Each path is a new rotation, seen through one point. The rows after it are directions, each followed by how far the rotation turns it, in degrees each step (0 if it stays put).
Each turn is a multiple of 5 degrees from 10 to 175, or 0.
Each row of a path follows its step; steps can be skipped.
Path 1:
step 0: [-2, 27, -14, -5, 23, 8, -12, -8, 26, 8, 10, 11, 3, -17, -6, -42, 31, -23, -3, -16, 21, 4, -2, 10, 8, 6, -4, 10]
step 1: [-3, 6, -24, 16, -1, -12, 42, -1, -4, 3, 21, 26, -5, -14, 8, 11, 6, -13, 17, -36, 4, 11, 8, -2, 15, -21, -11, 11]
step 2: [9, 23, -8, 17, -5, -9, 13, -19, -24, 7, 17, -9, 12, 19, -26, 34, 18, 5, 16, 6, -6, -26, 4, 7, -19, -18, -16, -15]
step 3: [-1, 17, 31, 7, -21, -8, 15, 6, 24, -20, 11, -29, 7, 12, -13, 11, 16, -13, -29, 20, -15, 19, -16, 4, -20, -4, -3, -6]
step 4: [-24, -11, -8, 10, 22, -6, 7, 17, -1, -29, -14, -4, -16, 29, 26, -5, -1, -17, -6, 28, 12, 14, -27, -10, -3, 2, -22, 9]
step 5: [10, -13, -9, 18, 1, -10, -11, -29, -13, -23, -20, -16, -27, 2, -5, -27, 18, 7, 17, 8, 29, 6, 13, 12, 20, 13, 1, 20]
step 6: [-7, -23, 10, 8, 2, -22, 16, -14, 42, 10, -7, -15, -17, -8, -7, 4, -5, 25, 36, -18, -14, -4, 14, -3, 14, -8, 8, 13]
step 7: [27, -21, -2, -2, 26, 32, 0, -13, 19, 15, -3, 0, 31, 18, -11, -1, 1, 6, 20, 0, -30, -3, -6, -17, -9, -10, -24, -8]
step 8: [21, -6, 22, 11, -22, 20, -18, -8, -10, -2, 5, 20, 1, 12, -11, 4, -7, 2, -17, -18, -4, 53, -12, -16, -5, -6, -8, -7]
step 9: [-23, 7, 17, -3, 8, -36, -27, 0, -20, 13, 5, 25, 5, 27, 21, 15, -6, 12, 13, 10, 12, 24, 0, -9, -13, 14, 12, -2]
step 10: [-1, -9, 10, -38, -2, -24, -13, -13, -11, -2, 10, -14, 22, -11, 6, -19, 11, -25, 7, 14, 4, -1, 37, 5, -16, 23, -2, 22]
Speeds:
[5, -10, -7, -8, 1, 3, 15, 5, 1, -5, 3, 4, 12, 4, 15, -1, 1, -6, 3, 4, -3, 2, 4, 1, 1, 2, -3, 3]
120
[-8, -7, -8, 10, 4, 6, -3, 9, -10, -8, -4, 3, 4, -2, -6, 7, 9, 2, -1, -9, 0, 8, 4, -1, 7, 8, 0, -3]
100
[-6, 4, -7, -3, -5, -11, -5, -9, 4, -7, -2, -2, 8, 10, -6, -3, 1, -6, 10, -5, -6, 10, -4, 0, 2, -5, -8, 3]
0
[-8, -10, 1, 0, -1, -11, -3, -4, 0, -11, 1, -6, 8, -7, 3, -5, -4, 2, -8, 6, 13, -4, -1, -6, -1, 0, -2, -10]
60
[2, 2, -8, 2, 6, -3, 9, 3, 3, -5, -13, -4, -3, -2, -8, 8, -2, -3, -4, 9, 6, 5, 4, 10, -8, -11, 3, 2]
35
[2, -1, 4, 2, 7, 1, 4, -7, 8, 2, -10, 2, 0, -7, 3, 0, -3, -4, 4, -15, 5, -8, 5, 11, 8, 2, -11, -6]
65
[12, 4, -7, 6, 1, -4, 1, -3, -6, -3, -5, 12, -6, -5, 7, -4, -3, -3, -1, -2, 7, 7, -16, -7, 3, 1, 0, 1]
95
Path 2:
step 0: [-17, 13, 15, 8, 9, -12, 15, -16, 9, -17, 5, -7, 18, -2, -18, 23, 23, -16, -1, 1, -15, -20, 5, -36, -5, 12, -2, -26]
step 1: [2, -2, -25, -17, 3, 0, 15, 14, 24, 3, 2, -9, -30, 9, 23, 26, 5, -8, 15, -27, -17, 9, -13, 5, 21, 16, 16, 5]
step 2: [8, -8, -19, -6, -12, -17, -6, -13, 28, 6, 14, 12, -18, -1, -24, 6, -21, 13, -32, -5, 11, -16, 27, -3, 4, -18, -17, -10]
step 3: [0, -17, 1, 7, -4, -24, 21, 1, 9, 0, -18, 11, -3, 2, -5, -28, 6, -12, -2, 33, -40, 5, -8, -14, 13, -7, 6, 17]
step 4: [-8, 22, 15, -36, -4, -22, 1, -9, 3, -7, 10, -45, 11, -17, -5, 0, 5, 15, -16, -7, -1, 12, -11, -16, 7, 7, 12, -8]
step 5: [17, 10, -15, 30, 5, 4, -6, -29, 5, 0, 26, -15, -20, 6, 3, 24, -14, -3, 22, 11, -6, 1, -14, -10, 26, -3, -8, 16]
step 6: [1, -1, -19, -32, -2, 23, -3, 2, 24, 19, -20, -12, 9, 5, -31, 20, -3, -23, -5, 23, -11, -1, 16, -3, -11, -17, -7, -3]
step 7: [23, -22, -3, 0, -1, -28, 11, 26, 6, -8, 24, 11, 10, -7, -6, 17, 9, -6, -17, 4, -20, -12, -35, -15, -17, 16, -1, 1]
step 8: [-27, 10, -16, -3, -27, -14, -6, -2, 21, 37, 31, -4, 8, -7, 5, -11, 7, 9, 13, -4, -9, 19, 4, -1, 19, 9, 13, -17]
step 9: [21, 3, -25, -6, 12, -31, -15, -4, -8, 11, 1, -22, -31, 7, -10, -17, -3, -5, -7, 16, 11, 8, -4, 15, 4, -3, -29, 25]
step 10: [-8, 11, 4, 11, 12, -2, 21, 0, -4, 13, 8, -7, 17, -17, -26, 5, -3, 11, 2, 34, -5, -1, 4, -22, -24, -38, 20, 11]
Speeds:
[-4, -1, -4, -16, 0, 3, -6, -1, 0, -1, -11, -5, -4, -1, -1, -5, 7, -12, 4, -4, -9, 8, 2, 11, -1, 5, 3, 6]
140
[2, 5, 10, -3, 20, 0, 1, -15, 3, 2, 2, -3, 5, 2, 4, -3, -2, -5, 1, 6, 7, 7, -4, 1, 0, -4, 4, 2]
65
[-5, -1, 3, -5, 6, -10, -2, 6, -1, -3, -13, 1, -1, 10, -3, 5, 6, 7, 7, 16, -1, -7, -1, -2, -5, -1, -3, -4]
110
[0, -12, -5, 0, 5, 1, -4, 2, 10, 6, 0, 9, 5, 8, -8, 4, 11, -5, 2, -12, 9, 0, -8, -4, 2, 1, 0, -3]
60
[7, 9, 0, -5, 4, 5, -6, 8, 1, -2, -1, -6, 0, 4, -4, -3, 6, 2, -20, 3, 5, 1, 1, 4, 8, 4, -3, -11]
155
Path 3:
step 0: [-9, 18, -2, 21, -1, -5, -15, -10, 5, -6, 21, 21, 10, 38, 10, -31, 1, 7, -6, -6, -33, 15, 9, -12, 16, -12, 2, 10]
step 1: [24, -6, -15, -19, -9, -14, 18, -19, 3, 8, -4, -9, -25, 26, -18, 25, 5, -5, -1, -15, 23, -23, 13, -9, 23, 3, 15, 6]
step 2: [-9, -19, -5, 27, -15, 7, -35, -14, -19, -11, -11, 9, -3, -3, 28, -24, 0, 10, -8, 10, 5, 5, -7, -11, 26, 23, 7, -14]
step 3: [-4, 1, -34, -37, -8, -13, 17, -20, -7, -2, 15, -4, 19, -1, 0, 3, 12, -3, 4, -17, -21, -7, -8, -6, 4, 17, -10, 37]
step 4: [15, 27, 14, 18, 2, -7, -10, -2, 6, -14, -4, 8, -7, -15, -3, -6, -1, 8, -23, -8, 25, 20, 10, 11, 50, 3, 1, 12]
step 5: [13, -3, -24, 5, 0, -7, -11, -27, -28, 12, -14, -1, 5, -4, 6, 27, -4, 4, 29, -23, -9, 11, -3, 16, -24, 22, 19, 2]
step 6: [-18, -18, -5, 0, -1, 5, -8, 34, -11, 12, 4, -12, 2, -15, 15, -11, -29, 0, -19, -24, 1, 4, 0, 8, 32, -6, -22, 25]
step 7: [12, 21, 1, -4, -18, -29, 5, -9, -15, -3, 2, 21, 0, 0, -16, 2, -10, 24, -3, 7, -27, 13, -7, 8, -11, -22, 37, 19]
step 8: [3, 1, -17, 33, 21, 0, 0, 3, 12, 7, -13, 1, -13, 9, 7, -12, -20, -8, 2, -50, 19, -24, 7, -6, 6, -14, 4, -1]
step 9: [1, -35, 23, -1, -26, 10, -14, -3, -22, -11, 4, -3, -14, 16, -1, 23, -7, 21, 4, -6, -39, 3, 0, -21, 11, -3, 15, 7]
step 10: [19, -4, -32, -10, -17, -9, 2, 2, 28, 18, -2, 1, 14, 0, 15, -37, -3, -11, -15, -4, 12, -8, -16, -21, 10, -11, 23, 16]
Speeds:
[-10, -2, -7, -5, -10, -4, 4, 2, -10, -1, 0, 1, 4, -9, 0, -11, -7, 0, -1, 13, 2, -8, -11, 0, -1, -4, -2, 3]
95
[-8, 7, 2, -4, 0, 0, -11, 9, -4, -4, 10, -12, -6, 5, -5, 1, 6, -6, 11, -5, 0, -7, -3, 1, 4, -2, -1, 7]
135
[-12, -2, -4, 0, -1, 4, 2, -7, 3, -9, 0, -4, 13, 2, 1, 3, -8, -4, 5, -8, -10, 0, 4, 4, 5, -5, -7, -11]
125
[-7, -1, 2, 3, -4, 13, -4, 3, 7, -2, -4, 10, 4, 6, 1, -2, -3, -13, -9, -4, 11, -1, -3, 8, 0, 1, 4, 8]
170
